In the data rows, 128 means zero.
Every row has a hidden score from 0 to 40. What is each row's score? 20 is about the middle. The score is a weighted sum of the row's numbers plus the product of two more (or one squared), each taken from its middle value.
[ 50 109 112  85 106 129 132 114 174 165 141  91 152 123 155 115 150  89
 161 146 116 148 156 150] >> 24
[165 129 127 101 135 154 109 115 105  97 127 172  94 128 130 171 104 142
 136  67 133  91 131 105] >> 21
[100 101 136 144  80  84  95 153 146 169 192 145 140 145 105 164 181  78
  99 147  96 148  67 174] >> 15
[158 109 164 139 125 119 175 130  61 106 109 147 127 128 120  94 143 161
 144 164 124 115 178 146] >> 15
[141 119 119 165 140 141 124 173  90 118 117 139  99 146 167 160 118 114
 117 102 126  98  91 106] >> 25
[117 185 100 133 127 150 104 110 140 151  72 116 102 140 179 115 107 169
  98 137  98 156  97  86] >> 14
[128 158  88  96 129 116 118 135  79 118  84 109  72 166 157 164  51 128
 118  98 120  53 147  54] >> 34
[112  91 200 100  39  92 121 152 160 177 193 113 169 150 119 103 156  73
 116 179  98 163 128 215] >> 25
[ 86 109 110 122 111 174 125 122 178 166  79 119 144 122 202 111 145 146
 146 179 131 197  82 131] >> 21
[146 141 106 110 131 169 117 140 141 148  85 127 113 138 182 149 147 169
 180 151 139 172 129 126] >> 20
[ 95 106 137 191  72 152 144 151 149 126 134 121 166 139 128 109 148 118
  67 161 161 176  59 144] >> 20
[155 127 144 131 134  91  80 172  89  97 163 166  76 122 110 191 115  47
 129  46 108  46 106 116] >> 21
[134  92 188 125  60 138 152 199 172 201 139  80 163 174 168  82 177 143
 120 200  92 202 135 183] >> 20
[113 153  78 123 164 134 144  91 120 112  85 103 132 103 157 127 103 126
 160 135 166 104 145  91] >> 19
[201 185 143 156 193 146 140  77 125  41  76 147 115 100 130 113  69 191
 112  90 194 125 125  38] >> 23
[ 89 103 128 104  76 102 171 133 111 118  74 132 157 106 128  68 118  97
  81 176 110  89 120 119] >> 20
[203 132 195 137 128 102  58 144 148 116 197 124  97 158  93 174 163 139
 131  55 109 163 122 183] >> 16
[134 184 128 113  86 112 105 109 185 150 153 114 158 146 109 147 102 119
  86 132 145 165 106 124] >> 20
[ 68  94 127 164 150 135 214 105  74  90  65 119 195  83 105   5 144 163
  88 193 138 155 161 110] >> 17
[ 91  81 174  89  31 115 157 186 149 178 145 129 168 147 129 115 163  77
  96 214  86 164 122 192] >> 20
[ 82 125 114  60 135 126 163  82 139  79 164 118 161  85  73 158 111  80
 158 101 182  98 151 130] >> 19
[135 185 100 111 145 142 111 105 173 149 115 126 119 105 139 130  91 120
 151 124 152 134 104 134] >> 21
[162 116 177 178 177 145 149 139  99  90 114 121 130 130 112  69 144 172
 145 122 132 138 182 136] >> 17
[134  97 152  94  86  93  17 190 117 202 197 146  64 159 125 234 159  99
 150  95  60  97  92 171] >> 15
[175 125 125 133 112 152  90 190  83 130 136 126  68 187 161 188 128 122
 154  86  83 119  91 132] >> 29
[132 137  73 138 114 137 163  86  55  93  51 146 107 107 163 132  60 157
 103 137 146  80 101  61] >> 11
[101 135 134 124 172 142 103  65 203 115 170 141 139  95  78 127 156 106
 176  89 158 161 146 157] >> 29
[102 140 130  93 145 137  92 132 195 184 194 103 125 126 102 152 177 106
 202 129 141 150 166 158] >> 19
[150 155 177 147 120 149 138 108 205 136 112  79 140 154 136 107 151 165
  94 132 153 201 127 114] >> 18
[123 119  59  76 162 147 130 133 122 145 121 150  89 101 143 154 129  96
 192 105 106  48 161 102] >> 22
[175 112 158 110 157  79 108 162 103 161 167 101  84 157 135 121 145 131
 188 105  61  74 217 153] >> 21
[113  79 171  71  42 128 121 209 132 214 145 108 110 169 203 119 157 110
 146 175  48 136 112 214] >> 27
[129 117 117  59  86  88  88 138 163 195 208 114  86 186 113 199 168 115
 184  92  57 107 183 141] >> 21
[126 157 122 114  92 142 127 119 154 134 110 144 127 170 127 137  71 118
 109 129 141 149  80 120] >> 32
[142 114 167 118 107  72 113 121 122 133 125 108 140 125 139 106 144 122
  96 168 104 116 148 141] >> 17
[101 132 142  74 124 111 117 124 218 155 213  96 162 111  95 163 149  68
 174 105 160 150 164 168] >> 33
[ 75 113 104 129 154 157 151  98 157 122 114 116 161  94 119  85 162 137
 138 150 156 154 145 116] >> 15
[ 46 136  71 121  99 163 168  60 177 140 108 169 212  83 111 104 102  92
 108 164 174 148  61 161] >> 24
[152 139 113  72 118 145  96 155 171 191 139 133  90 149 197 176 154 129
 188 133 108 141 138 161] >> 37
[146 136 105  88 102 121 109  94 132 137 110 119 102 162 144 150  80 118
 114 114 110  96 137  92] >> 19
[160  71 140  97 115 125 145 181  27 154 116 124  71 144 157 134 156 158
 185 129  78  71 188 119] >> 9
[128  98 133 166 155 164 136 127  59  76 143 134 133 132 106 127 132 160
 118  85 136 160 115 111] >> 19
[ 96 107 170 161 100 111 161 115 141 140 138 118 197 129  91  66 157 128
  90 209 130 185 155 157] >> 16
[139 125 108  58 142 130 102 143 110 116 131 116  70 132 160 195 120 114
 209  73 118  85 166 127] >> 19
[118 162 129 151 166 119 173  82 129  95 122 112 162 119  85 100 122 173
 111 132 194 154 158  97] >> 11
[139 153  89 151 172 125 141  66  98  48  67 151 107 119 127 113  58 163
  89  90 167 103 112  58] >> 18
[146 114 149 132  65 114  73 206 142 165 195 152 106 155 134 196 159 103
 111 116  96 128  76 182] >> 15
[ 50 121 127 189  96 114 139 137 122 123 156 137 207 114  77 113 141  94
  57 182 158 171  59 146] >> 32
[ 64 115  58 105 149 136 154  89  94 114  98 118 103 113 144 131 128 123
 178 130 130  84 170 101] >> 15
[124  91 173 128 110 109  36 177 133 173 225 101  88 161 122 176 185 113
 145  80  69 173 118 161] >> 12
[130 159  70 118 158 183 137  84  91  98  61 140 111 114 134 142  85 158
 181 134 163 114 115  89] >> 21
[179 106 200 154 166 114  58 191 121 143 212 107  59 170 105 174 185 128
 154  47  96 160 173 154] >> 14
[118 184 100 138 144 118 165  93 127 100 107 131 155 116  95 112  82 142
  90 132 177 126 150  71] >> 14
[119 125  72 121 199 132 140  39  94  60 113 168 120  78  97 135  91 102
 167  95 171  64 142  63] >> 22
[ 77 138  99 158  85 173 130 131 169 206  92 111 138 157 158 121 127 166
 105 191 124 170  95 106] >> 18
[165 125 175 160 171 114 146 112  86  96 115 112 142 127 104  72 146 157
 141 144 146 123 188 135] >> 15
[120 117 134 160  39 128  98 188 153 180 159 122 141 174 175 168 143 107
 103 171  94 194  30 200] >> 23
[ 89 151  62 147 154 147 157  82 153 101  94 153 158  73 140 104  69 102
 123 151 182 108  84  99] >> 24
[117 121 140  81 166 150  99 126 164 139 160 129 105 104 122 151 173 136
 205  62 139 138 168 155] >> 21
[ 78 134  93 117  73 143 156  95 129 124  69 108 153 166 171 108  83 146
  63 157 138 160  84  82] >> 26
[ 89 148  94 210 137 170 189  52 148 101  86 114 197 128 102  66 119 188
  84 165 189 211 106 100] >> 13
[202 106 164 172 177 125  84 152 113 114 168 157  81 141  95 166 173 155
 170  54 110 138 140 153] >> 17
[ 94 151  92  77 115 171 139 134 150 147 129 141 138 113 139 159 111  84
 149 138 158 122  97 146] >> 26
[155 121 192  93  97  60  86 153 175 170 166 137 106 156 135 134 144  78
 130 155  68  97 124 190] >> 25
[166 118 171 101 113  99 122 201 113 175 151 124  82 149 159 133 174 123
 161 128  67  89 189 168] >> 23
[129 155 107  96 137 126 113 117 219 156 127 102 149 131 145 129 155 101
 158 143 138 142 141 148] >> 31
[198 165 118 145 227 158 126 102 117  95 110 135  72  93 141 171 112 164
 222  70 182  95 176  97] >> 35
[147 102 184 109 104 118 117 176 116 151 140 153 115 137 129 132 156 124
 124 129  92 146 142 160] >> 18
[ 68 112  72 106 113 135 146 115 166 139 133 140 143  99 125 129 141 114
 162 141 134 121 133 149] >> 17
[103 114  86  85 143 162 105 132 143 154 129 131 103 126 156 162 156 133
 179 149 130 149 150 150] >> 16
[155 138 147  29  87 152  83 211 128 189 155 135  40 184 164 239 128 110
 159  74  84  85 137 128] >> 20
[ 60 123  16 188 154 174 184  17 106  90  11 159 182  56 146  48  50 169
 107 208 164 117  47  80] >> 32
[104 171  95 132  67 141 148 138 174 162  76  97 150 166 195 113 115 156
  82 185 126 156  67 123] >> 24
[156 140 112 112 147 120 118 114 132 120 146 147  78 141 127 163 102 137
 164  80 125  89 164 115] >> 21
[147 133  84 118  83 148 171 102 126 108 104 155 148 151 113 129  87 148
 112 136 155 132  88 109] >> 19
[136 105 117 170 128 120 209 145  72 111  97 145 171  93 128  51  91 146
  94 153 136  97 138  96] >> 17
[138  75 178  75  49 113  93 198 116 191 132  76 109 200 195 133 186 171
 141 147  40 199 167 194] >> 12
[ 64 125  45 136 161 143 166  72 129 104  67 117 146 110 139  88 130 132
 153 178 150 142 143  77] >> 18
[117 106 184 107  63 103 147 178 140 175 155  94 155 161 171 120 188 124
 110 185  82 165 161 189] >> 26
[164 172 140 119 164 123  97 116 147 137 140 137 103 146 109 140 129 169
 131  72 123 131 155 122] >> 15
[137 113 169 127 115 101  85 158 164 187 147  96 117 136 162  84 182 143
 118 156  54 151 167 154] >> 24
[120 168 142 143 147  89  77  84 221 153 164 152 135 132  85 145 106 103
 124 122 144 147 104 146] >> 22
[ 88 161  88 121 135 153 142  87 213 144 127 139 173  77  90 104 103  89
 150 151 166 139  80 170] >> 27
[119 145 105 102 133 179  87 136 206 190 122 115 114 164 159 142 131 121
 189 138  98 167 106 171] >> 33
[ 62 105 115 118  46 157 154 120 147 161 120 136 165 144 161 123 152 171
  81 185 131 213  85 140] >> 9
[101 111 148 240 165 132 179  58 112  43 164 169 219  84  28  83 115 121
  72 149 220 152  83 130] >> 19
[158  91 119 152 171 121 100 134  58  71 112 143 104 109 109 152 126 154
 117  65 117  91 112  99] >> 17
[ 87 143  96 111  80 121 130 130 164 190  83  84 114 192 189 137 149 158
 108 176  84 136 108 121] >> 25
[ 85 169 100 121 169 124 147  82 174 126 118 101 176 102 108 108 123 111
 138 136 192 145 146 134] >> 20
[ 81  98 151 151  88  75 166 136 128 141  98  80 181 128 153  77 140 103
  87 201  99 132 145 150] >> 19
[146 182 124 177 141 155 158  89 147 101  90 123 126 138 142 107 110 176
 126 147 167 155 122  89] >> 19
[178 131 156 162 108 126  40 190 157 189 149 144  84 149 165 174 166 130
 129 113  75 181  51 194] >> 17
[163 166 129 105 161 111 135  72  78  45  76 138  93 119 101 137  53 169
 107  57 169  97 147  40] >> 10
[105 112 130 194 136 145 100 152 122 128 117  95 126 147 145 122 169 134
  88 143 120 184  76 115] >> 25
[ 74 166 133 104 118 141 117  82 212 140 127 103 145  96 131 132 122  95
 133 146 148 144  75 121] >> 21
[184 107 110  87  94 111 145 169  32 125  68 153  90 107 187 136  84 134
 132 139  88  48 141 113] >> 17
[106  78 136  63  91 117 143 202  80 175 145 101 107 163 176 131 177 122
 144 139  46 101 190 151] >> 17
[155 105 174 145 153  83  40 146 113 124 197 128  85 147  96 198 150  95
 138  72 117  79 129 150] >> 16
[ 72 148  62 156 148 164 212  48 121  69  92 122 207  75 116  67  93 118
 129 153 210 151 140  89] >> 27
[147 155 137 175 116  89  61 150 152 183 161 123 116 174 172 168 156 127
 124 138  82 182  67 190] >> 21
[178  94 188 110 160 125 147 150  56  72 125 164 123  76 107  99 133 133
 128  80 131  84 163 114] >> 20
[149 161 135  44 167 145  49 177 181 196 191  82  51 151 182 202 170 110
 231  65 104 129 170 160] >> 25
[141 104 148 167 161 113  66 169 106 136 189 132 100 141 107 161 172 131
 140  88  90 151 161 150] >> 14
[160 111 152 157 142 121 199 117  80  72  86 137 137  96 119  69  89 134
 101 150 147  83 141 123] >> 19
[128 154  88 139  83 157 198 119 112 110  83 132 169 133 117 120 110 147
  93 172 172 139 107  96] >> 13
[111  92 129 166 110 119 109 165  85 124 154 121 130 154 131 135 185 143
 110 131  97 181 122 148] >> 10
[175 121 171 123 132  78 102 167 136 163 144 127 113 154 142 124 136 128
 142 135  81 112 159 161] >> 23
[156  96 138 109  95 129 161 177  66 112 109 142 124 115 139 108 107 116
 136 141 102  72 135 126] >> 19
[100 114 178 152 123  90 193 102 126  89 141 101 234  91  68  49 126 115
  78 186 163 146 184 129] >> 20
[165 164  92  99 211 149 120  78 101  86  65 116  88 103 150 128 109 153
 182  88 192  70 171  49] >> 17
[162  84 109 170 148 120 121 130  34  89 108 176  84 141 151 164 100 130
 130 109 113  95 110  74] >> 17
[ 95 118 147 208 180 104 170  85 143 132 109 139 186  80  90  31 139 144
  98 206 124 143 150 144] >> 16
[ 57 143  93 154 159 158 176  81 147 111 101 138 169  88 119 107 130 137
 155 161 198 157 152  95] >> 20
[143  91 149 131 153 137 144 149  56 105 104 145  98 109 141  99 136 160
 161 126  98 103 180 138] >> 13
[ 54 107  58 115 127 150 173  83 110 119  69 105 159  95 146 110 120 121
 140 172 154 150 137  71] >> 14
[242 209 139 103 162 107  71 143 169 139 147 158  63 157 144 181  90 136
 143  71 129  84 118 117] >> 31
[136 151  93  72 152 159 103 113 121 123 126 123  94 111 133 148 101 158
 189  82 131 113 145 123] >> 16
[101 130 129 192 123 117 149 106 125  74 141 142 168 100 104 123  86  84
  59 141 155 113  49 115] >> 28
[ 70  78 116 179  67 123 175  93 106  58 145 156 202 104  51 112 106  81
  43 145 174 125  52 116] >> 26
[147  89 167  89  79  78  91 177 150 201 155 116  97 166 165 138 175  92
 147 158  24  94 152 179] >> 24
[106 116 152 181 127 111 129 145 140 135 182  87 153 159  89 130 171 110
 120 122 116 166 122 156] >> 23
[169 130 164 108 110  91 125 187 117 175 113 108 123 164 150  92 143 155
 126 170  75 143 175 158] >> 16
[152 130 170 179 120 124  69 159 174 172 171  88 130 163 126 135 220 144
 134 132 101 222  94 188] >> 13
[143  86 141 119 106 110 157 109  47 106 104 138 130 125 127 101  96 141
 132 147 115 122 152 124] >> 14
[133 118 150 132  94 118  59 160 156 172 171 145  91 151 141 172 154  87
 112 127  90 117  51 152] >> 21
[100  91 156 119  91 106 169 149 111 155 136 104 189 141 128  81 158 126
  83 190 110 158 143 162] >> 18
